Each row is where one point has got to under a steady rotation. How many ticks took it there?
The counts run from 0 to 214.
[107 111 126 118 111 133 145  76 163 137 123  88  80 124 124 145 108 165
 139 150 155 126 132 120 150 178 177 111  96 134 123  87 148 171 104  97
 114 127 112 154 125]
104
[ 78 136 108 143 145  91 122  79 179 137  94  66 140  70  89  99 148 112
 123 112 158 111 136 102 134 155 127 138 121 138 103 107 124 171 120 107
 144 152 120 119 151]
43
[ 83 106 169 143  86 116 128 109 183 128 152 129 125  87 150 106 138 179
 149 109 154 100 130 111 172 135 149 142 138 140 108  80 115 154  84 113
  98 126 119 124 109]
24
[ 99 140 113 120  86 163 119  77 157 106 122 111 119 108 132 140 130 113
 131 143 171 106 153 121 120 195 169 121  86  97 143 103 120 155 122 111
 102 120 142 179 140]
199
[103  92 116 163 132 140 109  82 143 155 177 182 169  82 155 166 150 123
 123  99 148 100 147 122 147 152 180 141 127 125 149 117 107 168 102 150
  90  95 140 132 102]
179
[112  99 119 165  86 179 150  93 146 147 162 178 162 104 123 146 125 161
 145 140 145 139 123 133 144 168 111 153 163 137 144 103 133 176 128 138
  98  90 118 162  99]
175
[ 77 144 153 113 119 153 147  81 178 111 119 134 128  85 106 156 127 119
  83  92 151 162 145 109 133 120 169 135 156 153 101  81 114 170 126 106
  97 132 104 120 115]
193
[ 76 117 100 133  93 113 149  85 190 101 110 168 178  74 121 139 162 144
 128  90 124 111 131 135 140 129 112 136 146 141 117 139  77 123 118 141
 147 112 166 143 120]
53
[113  92 127 151 139 150 131 117 143 119 159 179 145  98  74 147 128 127
 144 126 156 163 173  72 145 130 125 136 106 163 124 111 138 184  92 112
 126 107 126 115 171]
87
[106 119 133 133  89 137 115 109 162  95 116 175 106  95 120 118 123 120
 153 122 171 105 160 100 145 155  97 143  61 103 148 124 109 133 120 115
  97  93 144 181 140]
116
[ 73 146 117 116 111 142 146  87 162 125 125 169 184 120 117 111 207 117
 126 140 134 149 150 119 125 112 137 127  90 116  93 109 103 128  98 144
 100 129 110 153 137]
154
[112 121 130 111  95 171 134  65 166 125 107 160 126 100 141 162 114 152
 116 130 167 152 126 141 117 168 180 133 119 121 138 121 125 150 141 121
  81 100  90 152  63]
10
[115 107 104 136 147  86 112  91 170 139 114 142  88  70  92 110  96 117
 139 132 164 138 180 104 156 161 101 136  77 118 156  88 118 144 135 120
 114 119 129 158 111]
17
[ 97 123 118 113 126 178 168  69 155 124 124 199 171 124 109 116 183 101
 129 130 143 156 158  95 113 117 110 123  99 123 102 109 117 127 131 151
 102 118 122 159 139]
155
[ 95  92 131 133 132 170 139  82 150 141 137 174 153 116 162 196 148 106
  91 102 144 115 123 135 121 146 197 143 127 157 126 103 110 132 127 132
  96  98 110 139 112]
95
[ 92 129 132 113  91 171 152  86 154 131 153 109 125 136 121 141 141 112
 135 171 174 145 151  99 123 163 155 130 103 137 120  73 148 168 104  97
 108 125 104 154 159]
5
[104  87  98 124 158 123 148  78 170 136  87 183 151  93 124 152 173 105
 128  98 132 137 137 109 126 123 108 141  68 121 122 136 109  97 137 140
 128 110 120 154 108]
56
[103  97 138 131 122 130 112 103 167 152 134 164 145 105 158 192 156  77
  91 124 167 114 133 130 122 151 175 164  86 150 155  97 106 130 132 125
 102 109 105 145 127]
96
[ 87 121 142 140 132 174 107  75 157 141  93 111 129 109 126 145 165 108
 106 108 178 160 137 121 103 155 154 156 113 116 139  71 138 153 142 106
  96 129  87 155 124]
195
[118 131  83 118 107 149 188  84 152 116 130 170 116 124 112 147 166 128
 118 136 133 160 151 163 146 135 130  96  62 128 119 124 122 143 127 126
 137 128 128 177 146]
158
[108 139 112  97 141 121 136  68 171 125 143 151 111  81 107 170 124  57
  80 113 158 119 171 106 139 133 182 117  98 152 111 104 107 143 129 128
 111 121 135 130 132]
98
[108 100 132 153 138 119 100 108 151 166 154 182 166  82 145 147 156 107
 128 119 152  98 155 119 135 152 152 157  89 119 148 111  98 161 103 146
  76 100 108 147 107]
180
[ 89 105 130 123 146 117 136  79 161 146  78  99 127 101 143 127 150 132
 123 119 146  71 104 118 137 172 174 134  86 147  84 138 131 143 132 117
 105 131  84 120 105]
40
[ 80 120 137 146 114 187 155  91 133 119 104 114 109 131 117 107 175 155
 134 131 156 129 108 111 136 171 112 153  98 140  99  85 155 153 138 103
 122 145 111 163 175]
130
[ 80 117 179 125  90 130 137 101 180 123 119 162 133  88 136 111 131 155
 141  97 142 115 119  91 162 115 134 151 131 134  84  96 116 150 105 109
  70 115  96 136  91]
25
[ 94 117 126 121 151 134 149  73 158 154 135 114  98 113 129 141 130  75
 118 133 150 133 156 101 129 173 142 142  83 118 132  49 136 142 158 126
 106 132 113 169 127]
100
[126 141  80 144 105 158 165  68 133 141 126 152 132 105  95 116 157 134
 127 153 148 144 160 163 152 178 136 105  81 105 133 114 121 180 133 138
 108 124 115 173 117]
74
[111  92 112 142 153 103 132 100 160 132 161 180 138  67  87 149 127  74
 110 102 140 121 167  91 156 128 127 151  98 152 130 102 101 145 125 143
 115 113 153 137 134]
182
[105  95 104 132 115 140  82  87 189 151 102 141 135  78 149 175 121 121
 112 113 188 123 135 144 118 160 154 149 127 148 169 119 118 140 134 129
 127 104 118 136 108]
12
[ 84  88 129 117 123 132 146 109 179 126  86 188 187 108 123 144 177 147
 135 124 145 156 112  94 118  96 130 143 104 170 106 148 116 129  91 126
 120 106  84 120 122]
151
[ 82 114 131 147 119 168 145  97 157  98 127 132 108  99 102 110 151 193
 168  83 152 149 145 109 159 128 100 140 126 127 102  96 130 139 101 107
 140 139 168 147 170]
213
[ 71 111 108 142 112 113 145  71 184 128 120 147 170  84 151 148 184 139
 141  94 117 121 126 133 128 140 124 135 123 103 124 112  82 121 123 157
 127 121 155 149 106]
54
[ 87  87 119 140 117 117 192  96 181 113 124 143 157  96 116 149 146 186
 155 118 113 146 109 101 160 134 128 120 151 174  94 122 124 144 105 117
 164 118 137 128 123]
148
[ 80 127  95 106 115 180 119  66 174 152 137 138 169 106 132 119 197 128
 108 136 170 126 129 145 126 128 163 115 138 149 103 117 141 163  96 137
 122 132 109 110 135]
69
[ 88 124 127 150 132 135  74 102 181 119  78 152 125  71  90 135 142 146
 134  82 180 177 161 130 112 125 126 150 109 105 153 110 124 158 110  97
 104 126 113 145 121]
112
[130 119  83 137  98  86 147 106 152 144 146 159 141  76 119 145 121 152
 134 158 151 105 134 164 178 172 143 105 101 151 128 156 112 179 112 137
 124 106 115 136 106]
78
[107 109 131 154 147 109 165  89 137 150 180 144 110 102 107 139 150  99
 133 133 125 132 156  99 167 161 143 137  70 123 120  66 114 148 124 130
  88 135 126 157 132]
184
